Each row has a name. After each piece below comes the name of the row it's from, unless a question asks for something else. Each question is about the rows just above it. Places in a row count from 0.

z_111: [124 145 177 103]
z_199: [130 105  84 115]
z_704: [ 96  96  98 138]
z_256: [130 105  84 114]
z_765: [ 88  89 105 132]
z_538: [ 81  79 127 134]
z_661: [130 146 177 114]
z_271: [130 105 104 141]
z_598: [ 81  73 127 133]
Which row holds [ 81  73 127 133]? -> z_598
find: [ 81  79 127 134] -> z_538
[98] is at row and place -> z_704, 2
Go on from [ 89 105] to the end of its row. -> [132]
The rest of the row after [145 177]: -> [103]
find: [130 105  84 114] -> z_256

z_108: [131 129 131 129 129 124 153 133 129 144 133 123 123 135 125  97 113 120
 122 122 133 118 113 128 131 124 126 119 126 117 136 131 131 118 143 131
 123 131 123 117 125 126]
z_63: [142 130 125 121 132 126 128 125 146 108 121 135 113 118 129 132 128 131
 125 122 132 123 117 118 125 116 114 134 127 129 126 113 123 119 145 136
 137 130 124 126 149 128]
z_776: [127 128 135 123 128 123 133 133 124 129 144 153 135 123 129 129 131 129
 129 124 153 133 129 116 122 127 138 121 126 129 126 120 134 137 127 124
 122 125 121 139 131 122]
z_29: [142 130 125 121 132 126 128 125 146 108 121 135 113 118 129 132 128 131
 125 122 132 123 117 118 125 116 114 133 127 129 126 113 123 119 151 125
 118 116 111 121 123 125]
The next 3 entries after [129 129 131 129 129 124 153 133 129]: -> [116 122 127]
Give the next 3 entries after [124 153 133 129 144 133 123 123 135]. -> [125  97 113]
Where in the named rows is [145]? -> z_63, 34
Go on from [114 134 127 129] to the end of its row. -> [126 113 123 119 145 136 137 130 124 126 149 128]

z_498: [129 139 132 138 125 115 121 133 129 130 117 187 132 129 122 129 150 135
 100 139]
z_786: [128 115 132 146 112 121 104 143 112 126  96 142 129 131 123 139 122 135
 148 127]
z_46: [123 141 131 137 114 135 116 121 149 130 172 136 138 129 136 125 132 134
 148 127]
z_663: [129 135 132 155 134 132 139 105 119 131 147 122 135 128 120 131 147 135
 129 125]
z_885: [143 109 133 155 117 123 119 103 141 122 146 122 153 132 134 129 150 136
 146 137]
After [146 122], its row goes on with -> [153 132 134 129 150 136 146 137]
After [132 155], its row goes on with -> [134 132 139 105 119 131 147 122 135 128 120 131 147 135 129 125]
After [129 150 135], its row goes on with -> [100 139]
Where in the named rows is [114]? -> z_46, 4
Go on from [138 125 115] to the end of its row. -> [121 133 129 130 117 187 132 129 122 129 150 135 100 139]

z_419: [ 94 147 162  94]
z_363: [100 176  77 114]
z_927: [ 95 147 113 148]
z_865: [153 126 152  80]
z_277: [133 115  97 114]
Go on from [ 94 147 162] to the end of its row. -> [94]
find: [133 115  97 114] -> z_277
Go on from [176  77] to the end of its row. -> [114]
After [ 95 147], its row goes on with -> [113 148]
Where do [153 126 152  80] appear? -> z_865
Row and place of [153] in the named rows: -> z_865, 0
[97] is at row and place -> z_277, 2

z_348: [122 125 124 127 127 129 128 126 132 124 120 117 162 137 164 130 138]
z_165: [129 133 128 122 125 124 127 127 127 128 126 113 143 150 139 120 129]
z_710: [121 114 161 147 155 146 134 147 122 152 130 113 143 150 139 119 133]
z_531: [133 101 124 148 115 132 138 134 122 151 130 104 149 123 122 144 120]
What are the next 3 entries after [128 122 125 124 127 127 127 128 126 113]? -> [143 150 139]
Where in the named rows is [152]? -> z_710, 9
After [113 143 150 139 119], its row goes on with -> [133]
What are the next 3 entries after [122 125 124 127 127 127 128 126 113]? -> [143 150 139]
Go on from [152 130] to the end of its row. -> [113 143 150 139 119 133]
Row and place of [155] in the named rows: -> z_710, 4
Give the next 3 entries after [133 128 122 125 124 127]. -> [127 127 128]

z_198: [130 133 119 126 138 136 118 124 124 130 136 144 107 125 134 139 146 141
 132]
z_716: [148 112 141 126 138 136 118 124 124 130 136 137 107 125 147 139 146 141
 132]
z_37: [140 117 102 125 140 164 119 148 111 141 116 128 141 135 142  65 134  91
 127]
After [134  91], its row goes on with -> [127]
The rest of the row after [ 65 134  91]: -> [127]
Where in the named rows is [133]? -> z_198, 1
What are the next 3 entries after [148 111 141]? -> [116 128 141]
Go on from [164 119] to the end of its row. -> [148 111 141 116 128 141 135 142  65 134  91 127]
After [130 133 119 126], its row goes on with -> [138 136 118 124 124 130 136 144 107 125 134 139 146 141 132]

z_346: [144 149 158 170 139]
z_2: [146 150 149 145 110]
z_740: [151 158 172 185 138]
find: [151 158 172 185 138] -> z_740
find: [144 149 158 170 139] -> z_346
After [146 150 149], its row goes on with -> [145 110]

z_242: [170 179 175  78  79  86]
z_937: [177  76  77  78  80  79]
z_370: [107 159  87 177  75 173]
z_172: [ 72 179 176  78  80  86]
The rest of the row after [175  78]: -> [79 86]
Go on from [159  87 177] to the end of its row. -> [ 75 173]
Where in the named rows is [176]? -> z_172, 2
Go on from [179 176  78  80] to the end of its row. -> [86]
Go on from [179 175  78  79] to the end of its row. -> [86]
Go on from [76 77 78] to the end of its row. -> [80 79]
[75] is at row and place -> z_370, 4

z_483: [111 143  82 103 139]
z_95: [ 91 120 154 179 180]
z_613: [174 164 137 106  85]
z_189: [179 165 133  98  77]
z_254: [109 143 164 163 142]
z_178: [ 99 129 134  98  77]
[91] is at row and place -> z_95, 0
Row and place of [85] in the named rows: -> z_613, 4
The rest of the row after [109 143]: -> [164 163 142]
Where in the named rows is [99]? -> z_178, 0

